In the rows, 128 means zero.
One turn moves each row of this set onto another row. After a few examples, where does it send each row asked below?
q893: [146 129 137 141 137 155 133 151 114 121  92 108 136 153 121 134 139 143
 133  98 127 152 115]
q228: [136 162 157 120 118 137 110 166 137 127 108 142 118 121 160 136 159 157
 125 139 111 108 171]
q445: [140 148 156 134 129 149 109 149 124 134  93 131 131 126 143 130 157 143
 142 133 114  94 173]
q743: [132 139 117 149 128 170 136 144 109 128 108  92 125 130 131 122 123 140
 114 115 128 136 143]
q163: [129 152 149 108 142 124 110 156  78 116 105 136 119 134 151  94 134 121
 116 112  95 121 121]
q773: [128 169 147 104 145 120 144 153  93 127 107 125 117 136 146  86 142 130
 121 133 111 133 125]
q923: [134 158 150 109 136 122 132 148  80 118 113 134 123 127 138  86 148 125
 130 117 108 119 116]
q122: [122 143 120 132  98 134 120 164 109  87 129 123 125 128 146 158 104 170
 116 103 118 129 131]
q867: [132 167 145 116 141 120 118 136  79 118  95 142 145 115 138 114 146 140
 146 112 104 111 118]
q538: [119 155 143 104 149 121 132 156  91 113 104 127 116 142 155  88 122 124
 107 128 100 129 125]
q734: [146 141 156 142 104 116 119 166 137 117 116 118 123 164 140 140 126 179
 134 115 131 120 105]
q884: [131 127 141 134 136 161 127 154 119 120  88 115 126 148 131 135 123 142
 109  98 136 157 114]
q338: [119 109 166 123 135 136 124 152 135  88  88 146 142 143 133 128 129 135
 128 119 120  93 134]
q437: [135 157 116 136 102 128 149 163 117  97 133 107 132 130 136 148 122 179
 138 118 124 132 134]
q488: [127 120 160 119 123 123 138 169 145  77 114 142 139 126 139 119 134 153
 128 124 118  89 127]
q629: [136 159 126 125 113 130 127 182 125 109 113 112 121 138 155 157 111 183
 120 113 123 150 133]
q266: [122 147 156 125 136 152 110 157 136 131  85 130 119 131 158 130 132 143
 113 142 119 104 178]
q544: [121 124 156 117 126 119 147 163 150  75 113 141 138 138 141 123 134 152
 127 134 115  98 133]
q688: [127 123 163 123 140 135 153 159 149 101  89 128 141 137 131 112 133 147
 135 134 136  97 134]
q610: [125 134 121 149 121 169 122 130  98 119 110 109 125 137 128 136 129 131
 114 107 119 137 145]
q946: [133 138 157 137 102 116 114 161 137 111 114 127 117 171 145 148 120 174
 121 116 130 126 108]
q155: [143 156 132 131 100 129 117 166 108 106 121 129 128 135 140 166 135 177
 141  99 119 142 128]
q598: [126 178 138 113 150 118 153 142 100 124  95 121 141 116 141  99 135 149
 138 134 119 119 122]
q672: [140 156 152 123 125 135 101 173 136 123 105 135 121 127 165 136 150 156
 124 138  98 105 174]
q188: [131 149 133 155  90 129 108 144 117 117 136 111 115 151 146 142 121 167
 124 128 115 101 142]
q959: [111 171 139 104 158 120 132 153 105 119  82 125 130 126 162 107 109 146
 107 134 111 129 127]
q443: [126 155 134 151  90 132 117 149 125 124 135 107 110 144 150 135 115 171
 115 133 128 104 141]
q554: [110 154 142 110 147 123 106 142  84 104  89 143 136 122 155 118 113 134
 113 113  97 114 121]

q163 goes to q923
q228 goes to q544
Where do these go?
q338 goes to q445
q554 goes to q867
q743 goes to q884
q629 goes to q122
q443 goes to q946

One turn moves each row of this set onto another row. After a few examples, where does it send each row asked below?
q392: [108 154 149 131 110 135 121 130 102 129 108 132]
q990: [136 158 111 110 122 149 146 107 115 150 107 125]
q696: [130 120 104 109 141 117 149 107 104 122 128 110]
q991: [131 128 111 156 111 117 142 148 133 120 126 116]
q561: [109 127 133 134 114 158 123  92 128 144 113 107]
q960: [118 123 130 118 103 114 140  98 103 114  96 113]
q513: [157 122 115 122  88 129 122 134 128 136  95 142]
q805: [134 109 114 122 133 128 110 126 164 138 117 119]
q460: [128 145 122 127 101 133 129 113 112 152 155 108]
q925: [139 110 118 129 141 120 104 127 155 134 110 127]
q852: [158 124 115 127  97 114 114 133 126 133  97 148]
q433: [ 95 145 105 121 137 130 124 115 120 132 134 141]
q717: [133 122 111 162 118 110 130 143 128 118 124 126]
q335: [129 122 130 111 125 154 100 122 101 147 133 140]
q594: [141 109 141  99 117 117 116 106 107 135 128 101]

q696 goes to q960
q392 goes to q335
q852 goes to q925
Where do these go?
q805 goes to q991
q561 goes to q460

One turn moves each row of this set onto another row. After a few examples, where does it send each row asked below?
q623: [ 73 110 159 105 140 169 121 121 134 141 125 116 120  96 166 144  81 157
  88 136 143 102]
q813: [ 86 139 168 105 110 152 124 112 134 144  92 102 138 111 160 119 101 120
  99 132 172 116]
q984: [ 93  95 139 117 131 137 128  87 131 141  88 121 111 116 146 141 101 127
  93 156 166 128]
q707: [ 87 138 168 109 171 108 103 104 127 125 101 113 132 101 127 137 114 145
 107  99 143 141]
q735: [130 141 135 127 151 154 109 116 133 140  95 103 120  67 151 146 101 110
 110 107 157 148]
q915: [ 84 101 137 135 148 164 113 150 136 128 110 112 131  98 147 139 135 146
  91 108 139 124]
q363: [102 142 126  89 139 151  85 101 144 115 105 113 126  75 156 146  88 123
 114 112 139 128]
q26: [ 92 125 157  97 170 116 107 121 121 135 100 121 118 114 118 128 121 129
 117  94 144 142]
q273: [ 80  99 154 118 164 129 124 131 126 139 118 130 133 113 151 136  74 143
  84 135 127 113]
q321: [115 141 133  93 156 142  88  98 142 125 107 108 128  69 156 133  75 126
 117 112 142 134]
q505: [ 71 102 146 145 162 138  97 131 132 116 128 120 143  88 158 128 120 156
 109 120 146 118]
q169: [ 80 103 122 144 148 170 101 136 121 133 103 111 148 102 132 147  99 122
  87 103 131 126]
q711: [ 93 109 148 126 158 131  92 114 139 161  96 114  92  86 149 143  98 134
 136 117 173  94]
q952: [ 69 115 152 126 148 121  82 105 132 158 107 106 103  89 127 175  87 140
 106 116 156 110]
q558: [ 61 116 158 152 141 174  94 119 111 140  98 106 125  95 121 151  93 136
  81 106 143 129]
q186: [ 84 135 156  87 149 136  94 118 130 152 115 123  87  95 109 124 110 140
 100 108 162 147]
q426: [ 73 120 143 138 136 169 123 129 118 149 117 140 125  99 134 116  86 132
  73 141 174 130]
q843: [118 114 148 104 159 171  95  98 135 142  96  97 121  79 131 128 115 126
 100 159 178 135]
q480: [ 92 136 117  99 135 167  84  91 133 125 109 104 130  88 139 162  90 126
 102 104 140 118]
q745: [ 78 135 145  95 140 139  95 125 125 146 130 114  97  93 110 127 120 138
 106 108 170 153]
q490: [100 122 143  94 172 121 106 128 125 146 112 122 117 110 113 110 116 128
 118  96 154 141]
q660: [ 78 113 143 116 127 120 123 111 128 142 102  94 143 113 137 113  82 125
 102 145 174 146]
q243: [ 98 125 151 125 154 177 108 114 126 148 115 140 124  83 171 110 127 138
 127 130 159 113]
q156: [116 116 164 114 176 144  91 102 110 125 104  93 115 108 114 111 108 118
 104 144 155 133]
q818: [ 79 100 144 104 153 170 107 108 123 170  93  90 125  93 139 149  71 142
 115 119 126 131]
q863: [ 93 141 174 140 165 137 105 119 117 149 113 113 134  73 152 102  89 138
 117 125 150 151]
q162: [130 144 129 117 142 164 103 115 138 137  92 106 106  72 148 131  95 110
 106 105 155 136]
q255: [ 91 107 145 138 163 179 141 113 111 146 101 120 151 107 149 121  90 134
  97 129 165 124]
q43: [ 96 122 158 109 125 136 113 115 114 164 140 114 147 113 156 134  85 106
 103 133 164 106]
q904: [ 88 108 136 105 151 141  68 115 139 142 103 115 134  93 123 116  98 116
 106 163 180 113]
q72: [ 82 106 148 127 152 122  86 118 134 159 107 103  97  86 146 163  92 131
 134 116 162 100]
q951: [ 96 113 164 145 159 148 143 131 120 129  94 104 121 108 155 121  86 142
  85 128 139 130]
q346: [ 87 118 119 147 155 137  90 115 121 142 114 132 129 105 131 131 123 118
 125 111 182 104]
q741: [ 63 124 170 127 158 164  95  99 114 136 118 122 151  82 131 147  97 150
  86 112 143 143]
q319: [ 83 111 128 124 157 153  81  95 116 159 109 115 111  95 128 133  82 120
 139 111 177 101]
q637: [ 75 122 166 142 154 148  93 114 137 128 121 135 136  64 158 150 106 153
  84 130 150 131]
q197: [117 121 162  82 158 158  85 119 132 144 106  91 141  99 141 136 100 111
 107 134 142  97]
q760: [118 107 166 122 166 137  82 122 120 157 106 108 106 102 125 142  98 103
  94 149 151 102]
q288: [ 91 129 166  92 140 142  78 139 142 135 107  81 115  99 126 110 107 127
 101 143 161 116]
q415: [ 80 117 128 138 153 151  83  96 113 148 102 129 115  96 132 135 101 114
 139 113 184 107]
q643: [125 137 143 136 159 142 114 113 141 142 101 105 135  67 162 152 119 129
 110 112 167 133]
q411: [ 80 117 126 113 132 168  94 129 128 122  98 105  92 108 137 113  92 135
 105 121 115 127]
q389: [ 88 102 112 121 145 153  95 143 125 157 144 135 116  96 140 114 106 129
 110 135 144 127]
q857: [102 127 169 119 125 133 115 106 110 130 130 121  97 126 149 127 101 114
  88 136 143 111]
q239: [ 65 131 148 116 133 172 110 119 118 119 134 114 134 101 148 108  71 147
  88 134 152 123]
q746: [ 86 139 128 115 131 153  97 132 124 134 129 100 104 101 111 128 126 134
  96 100 163 143]
q819: [ 75 122 173 122 161 134 101 109 125 169  75 145 122  92 132 135  82 130
  97 127 136 134]
q293: [111 102 144 111 142 144 129  86 109 132 133  92 119 115 152 135  92 129
 104 141 145 135]

q863 goes to q819
q26 goes to q72
q197 goes to q288
Where do these go?
q505 goes to q637
q273 goes to q623
q711 goes to q321
q813 goes to q660
q746 goes to q346

One turn moves each row of this set onto another row. After a few examples, where does it send each row asked below?
q999: [ 94 135 148 143 149 115 130 102 140 137 139 112 117 125 140 129 160 106
  96 114 158 140 149 114 107]
q267: [131 119 170 134 133 125 138  76 136 159 142 118 124  97 143 142 132 130
 107 123 122 116  91  94 145]
q777: [153  87 147 118 157 132 157 102 134 144 149 146  95 112 134 115 133 145
 108 146 129 123 121  94 104]
q113: [132 108 158 124 148 152 159  66 123 149 120 113  97 107 112 146 131 115
  89 137 143 141 110 117  94]
q339: [111 107 182 119 147 131 165 137 154 161 138 135 114 157 120 151 158 133
  92 129 121 114 142 143 123]
q545: [ 90 111 148 129 127 169 149 105 126 147 136 134 120 138 161 143 143 122
  61 151 100  93 123 113 112]
q612: [130 111 172 124 138 137 141  69 141 162 153 118 123 107 126 132 135 132
 111 128 118 119  83 100 139]
q247: [137 100 159 130 157 152 156  71 135 147 122 109  85  99 117 146 134 107
  88 124 138 137 117 133 102]
q474: [ 81 122 140 113 128 155 151  99 132 153 149 130 110 149 162 153 141 108
  73 146 100 101 124 106 121]
q756: [ 92 119 133 137 145 129 120 101 128 144 150 125 120 129 148 131 171 115
  94 104 163 123 144 111 113]
q958: [ 98 127 129 140 156 133 135 108 128 143 150 112 114 151 145 146 163 119
  94 115 170 131 140 119 123]
q684: [ 87 128 149 133 147 161 144  98 138 145 156 118 122 130 159 139 132 127
  61 140 100  86 117 107 112]
q712: [129 111 185 127 131 139 164 124 154 164 147 134 120 147 122 138 164 119
  91 131 138 109 145 154 127]
q568: [158  92 156 116 152 136 155  97 151 140 148 141  99 117 151 120 131 150
  98 145 122 120 127  95  96]
q61: [131 108 181 126 154 132 177 123 152 168 141 126 108 139 133 129 161 119
  85 147 121 102 155 144 133]

q568 goes to q247
q612 goes to q777
q339 goes to q958
Where do these go?
q545 goes to q712
q684 goes to q61

One turn moves each row of this set onto another row. After a few examples, where does it send each row asked below?
q763: [113 130 127 121 141 103 120 120 126 160 159 107 149 101 108 154 180]
q621: [115 147 118 103 119 123 118 104  89 142 109 140 136 102 121 137 152]
q586: [ 99 116 141 112 118 126 117 127 158 178 132 139 120  99  94 108 145]
q737: [133 142 119 136 109 118 124 125  94 139 124 143 154 108 134 122 143]
q549: [134 143 105 120 121 131 126 110  99 164 128 137 140 125 154 127 141]
q886: [138 139 129 130 116 127 126  88 111 153 104 145 126 118 146 138 141]
q301: [ 94 121 118 121 139 125 122 139 151 181 121 116 119 126 101 125 163]
q91: [ 94 138 123 120 139 118 115 149 140 179 133  89 121 109 109 136 149]
q732: [107 114 157 122 130 126 119 114 133 169 121 122  92  74 120 146 143]
q348: [138 148 127 120 105 115 104 103 108 159 119 140 149 102 137 131 122]
q202: [117 132 101 110 117 115 123 104 110 135 114 144 127 116 145 126 130]
q478: [110 129 125 107 131 109 104 122 142 183 141 109 101  87 122 142 118]
q323: [105 131 124 129 144 101 143 107  97 161 122 132 149 122 134 159 165]
q271: [110 125 136 109 126 111 120 116 141 181 127 143 118  96  78 116 143]
q721: [101 105 142 123 125  97 135 128 144 159 123 137 105  83 115 109 132]
q386: [109 135 118 130 128  98 117 119 106 153 147 123 168 106 136 148 120]
q783: [ 96 117 114 112 131 129 114  98 107 154 137 154 161 120 119 145 140]
q829: [108  92 134 122 135 126 135  98 147 165 149 140 141 111 138 125 173]
q388: [102 134 120 108 131 106 110 140 153 182 143 103 107 102 117 137 138]
q994: [ 96 103 137 128 125 136 119 133 159 179 119 132 127 115 111 109 148]
q294: [125 134 105 114 117 136 112 118  92 152 124 140 139 110 153 143 147]
q171: [ 99 111 158 138 123 136 122 137 152 179 123 113 126  96 130 114 138]
q110: [121 130 145 137 134 104 128 115 134 162 169  96 150  90 136 139 152]
q226: [140 150 120 130 114 132 129 108  97 158 127 144 150 121 132 122 144]
q245: [107 131 134 115 136 112 134 125 153 194 123 122 105 117 103 126 167]
q625: [102 103 107 109 137 104 122 118 141 157 155 132 148 113 118 135 176]
q846: [118 139 131 115 142  96 136 116 141 197 126 116 100 109 108 131 147]
q577: [117 133 154 142 130 133 123  90 102 160 135 136 158 106 130 156 142]
q325: [129 151 126 118 117  93 133 115  92 156 108 127 141 101 144 129 143]
q350: [100 113 156 131 121 113 135 135 155 166 129 119 106  86 128 112 141]
q129: [103 130 156 120 126 131 110 129 143 173 134 105 101  81 113 145 148]
q650: [107 113 127 138 133 110 146  99 118 155 134 141 152 123 160 129 129]
q45: [127 134 119 131 114 123 123 127  87 139 116 140 141 104 146 140 155]
q880: [ 97 133 152 131 129 132 114 144 137 179 132  89 124  88 121 133 141]
q979: [117 109 151 130 125 134 120  97 142 166 166 123 152  91 138 128 147]

q171 goes to q994
q245 goes to q388
q721 goes to q271
Where do these go?
q621 goes to q325
q650 goes to q783
q737 goes to q226
q763 goes to q110

One turn moves each row of this set onto another row. After a few examples, where does it send each row asked below?
q589: [162 119 111 112 127 157 138 128 128 140 108 150]
q845: [144 128 158 127 131 147 117 109 123 141 132 132]
q244: [131 127 133 143 150 122 134 166 124  96 123 126]
q566: [108 137 130 145 118 122 132 133 125 157 126 136]
q605: [142 127 151 128 123 144 119 111 123 155 130 127]
q495: [127 120  97 157 159 133 120 119 136 127 110 134]
q551: [129 125 103 123 140 108 118 127 146  98 127 147]
q496: [119 130 141 118 125 154 137 122 127 133 156 143]
q140: [142 137 116 117 112 149 111 133 132 117  85 121]
q550: [118 138  92 128 152 117 121 115 113 130 134 133]
q889: [137 130 137 140 152 116 136 169 130 108 121 127]
q613: [142  96 116 106 119 157 126 145 133 117 103 116]
q296: [119 123 124 142 116 170 117 153 129 116 116 117]
q36: [140 147 122  98 145 120 136 149 121 101 122 135]
q928: [143 101 130 113 150 144 131 116 148 144 137 138]
q34: [136 114 136 121 134 108 164 148 122 111 125 122]
q87: [119 131  85 133 151 129 127 118 107 133 131 131]
q658: [133  99 111 105 111 149 120 142 134 114 105 111]
q141: [128 128 115 153 133 110 131 112 109 134 112 108]
q724: [124 107 144 142 123 145 142 137 110  93 106 131]

q244 goes to q550
q889 goes to q87
q36 goes to q141
Where do these go?
q589 goes to q724
q34 goes to q495

